128 stands for zero in the data rows.
Every row has a hidden score from 0 to 30. What is each row's score? 15 is about the middle. The score is a weighted sum of the row's numbers plus the product of two more (or one squared), each taken from its middle value.
[153 172 163 146 171 134 134 150  84  79 134 152 147 145 148 157]: 13
[131 176 142 143 173 119  98 110 110  81 106 149 150 161 119 181]: 15
[130  90  69 122  85 141 158 126 174 208 128  96 122 100 131  98]: 7
[ 75  87  91 110  76 115 116 115 138 119 148 129  75 165  84  90]: 20
[119 126 110 117  83 111 141 137 150 152 138 118 116 112 127 101]: 14
[119  92 125 142  99 167 129 111 161 113 154 141 128 162  81 151]: 29
[180 183 188 175 185  77 153 141  73 101 104 140 187  82 204 189]: 14
[174 169 198 144 172 111  73 138 114  75 115 144 151 134 130 185]: 25
[ 93 120 125  88 114 141 137  76 176 134 122 114  96 128 153 124]: 12
[ 66  57  54  63  90 171 122  88 125 153 136 120 102 175  99  63]: 12
[169 157 192 126 191 149 100 137  86  86  95 162 172 154 124 183]: 18
[144 167 149 152 165  81 130 114  91 142  91 127 172  91 136 150]: 17
[148  93 117 101 108 154 125 141 130 116 175 134 107 183  87 108]: 13
[116 112 100 136 103 110 185 117 156 193 127  71 135  99 111  83]: 19
[154 173 191 173 167  96 150 162 118 145  69 153 175 100 190 167]: 18
[103 165 128 131 159  73 159 134  95 156  82 121 160  97 172 131]: 19
[145 148 123 141 158 104 157 118  79 133  91 117 140 102 157 160]: 12
[111 138 130  99 128 161 124 117 141 109 164 144 123 130 121 146]: 8
[131 154 153 129 146 109 215 157 108 192  95  88 182  72 183 112]: 12
[131  86  97 108  95 130 135 105 150 159 147 140 105 161  88  75]: 17
[162 165 148 135 163 123 118 126  87 113 107 139 156 110 161 165]: 9
[ 97  85  61 110  80 158 134 118 151 111 183  80  75 176  57  77]: 18
[ 94  53 105 106  80 120 160 148 158 186 147  85 104 149  96  75]: 17
[ 97 101 106 154 102 179  92 127 148 126 139 125 122 153 110 106]: 19
[114  74  90 114  87 140 149 118 138 191 145  85  96 136 130  79]: 10
[172 187 158 171 173 129 104 149  81  88 122 152 167 101 164 174]: 13
[163 195 199 140 162  85 170 129 109 143 107 144 197  70 190 165]: 7
[105 122 112 122 110 144  97 102 145 106 139 145  74 169 102 100]: 21
[108 143 123 135 128  88 182  98 108 182 109 128 162  76 179 110]: 5
[113  79 116 105  91 149 130 104 165 124 151 109  71 177  91  82]: 22
[150 154 189 175 173 135 138 143  83  94 146 166 160  99 155 183]: 15
[132 128 135 150 128 169  82 124 171 108 141 139 125 136  93 152]: 24
[110 137 124 115 130 129 204 104  91 149 107 144 145  74 142 111]: 18
[189 187 205 177 207 114 129 180 100  60 117 211 149  91 194 215]: 8
[ 68  75  74 107  75 144 118 107 146 126 169 140 103 196  82  95]: 13
[140 183 158 164 170 109 102 146  66  86 101 149 170 105 159 170]: 20
[122 120 120  97 125 125 179  94 116 192 118 114 150  76 170  95]: 1
[110 124 118 151 123  86 187 121 118 195  82 100 160  83 191  93]: 14
[150 128 145 111 138  99 181 131 138 138 128 115 166 111 127 109]: 20
[135 103 118  99 119 133 157 110 139 198 108 116 124  97 148 102]: 7
[118  62  60 107  67 150 126 116 167 149 120 109  97 197  81  63]: 21
[163 149 137 143 148  52 145 143 114 145  73 106 172 114 167 147]: 17
[185 164 166 112 169 124  75 166 108  69  87 176 134 147  93 191]: 13
[111 164 134 153 152 104 143 120 114 161 113 135 172  84 166 130]: 12
[ 77  69  85  73  77 131 126 108 135 178 165 137  92 166  75  65]: 11
[138 125  92  92 110 118 124 129 141 138 144 133 120 135 104 125]: 8
[165 160 150 120 156 145 110 110  96 100 142 132 158 123 153 143]: 7
[144 150 169 147 171 141 116 143  72 112 118 172 140 165 145 148]: 12
[118 129 132 128 130 112 201 131  79 167  83 133 158 108 149  95]: 20
[112 132 138 113 118 120 181 113 109 186  93 108 126  97 155  95]: 12
[102 103 106 118 104 111 170 110 117 185 114  94 127  99 110  87]: 18
[ 75 110  91 109  93 133 102 139 171 153 130 104 111 163 120  85]: 17
[ 66 103 100  95  98 155 106 130 169 108 149 133 109 158 111 101]: 15
[147 171 145 152 153  87 122 104  86 111 123 116 165 112 137 154]: 15
[132 170 165 137 159 112 150 133 139 139  83 121 170 101 162 141]: 19
[113 130 123 135 109 130 142 112 155 126 146 143 104 123 134 103]: 17
[113 101 126 125 106 136 130 138 160  99 140 157 107 172  99 130]: 18
[126 146 133 169 152 129  90 133  80 124 148 140 175 168 153 143]: 11
[128 123 113 110 110 137  93 132 166 106 169 137  90 123 102 121]: 14
[197 160 155 174 165  79 133 127 104 107 102 125 179  48 179 161]: 19
[120 110  95 110 121 113 163 140 133 164 127 108 123  85 131  94]: 17
[ 69  78 104 112  76 153 120 127 155 132 155 102 119 158 103 115]: 16
[172 108  97 107 107 158 110 122 161 131 160 144  93 168 106 118]: 11
[ 97  85  93  81  96 127 121 147 173 156 139 120  99 156  77  75]: 13
[ 81 105 134 118 112 175  97 138 166 125 165 125 108 144 106 136]: 14
[121 126  89 126  93 172 100 101 178  91 189 113  84 160 101 123]: 14
[109 117 143 148 108 163 117 111 124 111 137  78 108 122 121  97]: 22
[151 159 133 142 149  97 111 101  82 118 125 135 153 100 147 129]: 12
[133 109 126 131 110 176 113 135 163 130 129 144  99 154 119 128]: 16
[125 147 136 167 149 144 112 127 113 116 134 134 127 112 145 138]: 17
[ 90 103  99 133  95 107 153  99 127 177 105  84 107 132 137 111]: 13
[ 88  85 100 127 102 122 100 127 161 126 166 141  88 158  95 106]: 14
[144 163 145 137 168  76 157 112  97 153  81 144 184  70 192 136]: 12
[135 160 155 178 156  73 139 134  91 138  93 138 163 119 165 120]: 22
[115  92 104 137  94 127 188 104 134 198 106  60 111  81 156  75]: 12
[145  97 130 117  89 179 123 165 130 107 173 150 101 181  83 136]: 13
[133 152 139 126 162 100 128 115 103 128  78 128 162  63 164 161]: 16
[111 106 101  97 101 137 101 104 168 137 172 136  95 167  86 107]: 14
[140  84  97 114 103 169 115 163 105  93 147 161  87 168  76 137]: 11
[150 125 123 120 122 147 111 111 138  88 127 128 105 186  89 163]: 18
[176 182 173 146 173 103 130 142  84 131  88 140 181  74 158 175]: 11
[105 146 117  99 116 117 180 111 107 158 101  96 132 109 138 111]: 16
[159 166 169 187 176  95 110 133  88  84  84 135 187 118 163 169]: 25
[145 159 122 127 132 130 140 119 126 130 135 112 139  90 134 145]: 10
[120 102  83 118 111 153  78 119 160 151 149 135  83 135  92 104]: 15
[ 96 129 109 124  90 128 198 132 140 197 127  82 147  84 157 104]: 5
[ 64  81  88 114  75 137 164 111 166 196 146 117 104 103 121  80]: 12
[128 155 110 134 142  99 152 123 101 124 113 118 178 100 152 128]: 16
[141 203 190 196 195 121  99 166  64  58  98 157 172 119 146 201]: 24
[169 176 138 129 150 123 113 134  94 131 127 101 160  90 152 148]: 7
[112 106 103 120 117 157 101 130 141 117 140 115 105 174 136 113]: 11
[116  99 129 131 109 132  97 130 154 106 135 150  64 175  80 130]: 18
[112  89  88 107 102 101 136 130 135 155 113  95 104 116 142 100]: 12
[177 185 215 159 193 122 121 179 103  85  96 159 177  97 175 196]: 17
[117  86 123 104  87 171 124 162 149  98 140 143  72 161  62 141]: 14
[140 130 107 112 121 143 114 158 112  73 173 195  90 193  52 148]: 8
[173 176 186 159 190 150 107 168  76  78 121 211 169 130 156 182]: 12
[117  90 120 142 124 119 185 108 109 198 109  61 159  77 159  84]: 15
[149 172 144 134 173 130  82 127 105 112 132 144 147 115 119 144]: 16
[ 93  85 113  80 110 133 157 162 158 175 131  93  97 107 110 108]: 2
[ 97 105  97  98 105 149  86 121 168 127 170 109  67 148 103 102]: 10
[ 79  94 100 138  82 133 125 139 175 140 135 131  95 120 116  96]: 23
[100 108 123  85  92 124  99 115 188 121 169 113  80 148  94 113]: 14
[179 161 157 146 173 145  93 143  70  64 143 172 145 152 104 179]: 13
[104  72  99  89  63 162  98 122 168 143 180 139  86 136  67  97]: 13
[138 120 125 119 115 126 166 109 124 161 113 115 129  93 134 121]: 10
[ 95  85  98  86  97  88 139 134 167 173 114  86 115 147 102  65]: 16
[ 82  77  87  76  88 109  87 142 179 147 136  98  75 156  95  85]: 4
[100  94 107 117  98 130  66 167 163 119 150 112  99 129 119  96]: 15
[107 155 135 148 129  98 198  83  89 175  91  79 180  57 173  96]: 5
[148  97 115 100  99 149  90 104 146 118 143 132 135 151  90 110]: 19
[165 135 163 151 132 101  82 156 124 112 158 158 114 128 113 140]: 20
[121 109 138  94 104 143 106 137 177 121 147 167  95 139 124 140]: 11
[ 74 104 103 110  88 113 156 125 155 183 150  95 115 130 121  91]: 12
[113  98 105  85 102 138 187 138 123 192 122  77 134 109 153  84]: 7
[109 109 114 107  97 141 108 115 164 148 120 105  99 122 116 115]: 16
[136 101 105 143 101 156  79 110 150 110 140 105  96 159 108 134]: 20
[119 140 135 129 130 155 119 130 135 108 143  95 106 134 131 145]: 13
[160 152 127 149 141 135 124 109 123  93 153 120  99 137 139 120]: 16
[140  89 116 105 113 169 130 127 146  87 144 139  94 175  85 120]: 16
[152 167 171 169 180  99 119 127  97 106 146 145 158  95 150 176]: 16
[113  63  75 105  68 138 141 111 139 113 167 128  84 175  57  86]: 18
[138 116 140 122 126  94 189 119 151 152 137 105 159 117 167 122]: 23
[149 128 125 113 124 179 101 139 140  83 131 163  95 174  70 168]: 13
[190 176 152 124 180 146  95 166 101  91 108 174 124 145 119 167]: 13
[137 155 130 162 158 112 113 140  93 118 122 153 157  89 130 135]: 23
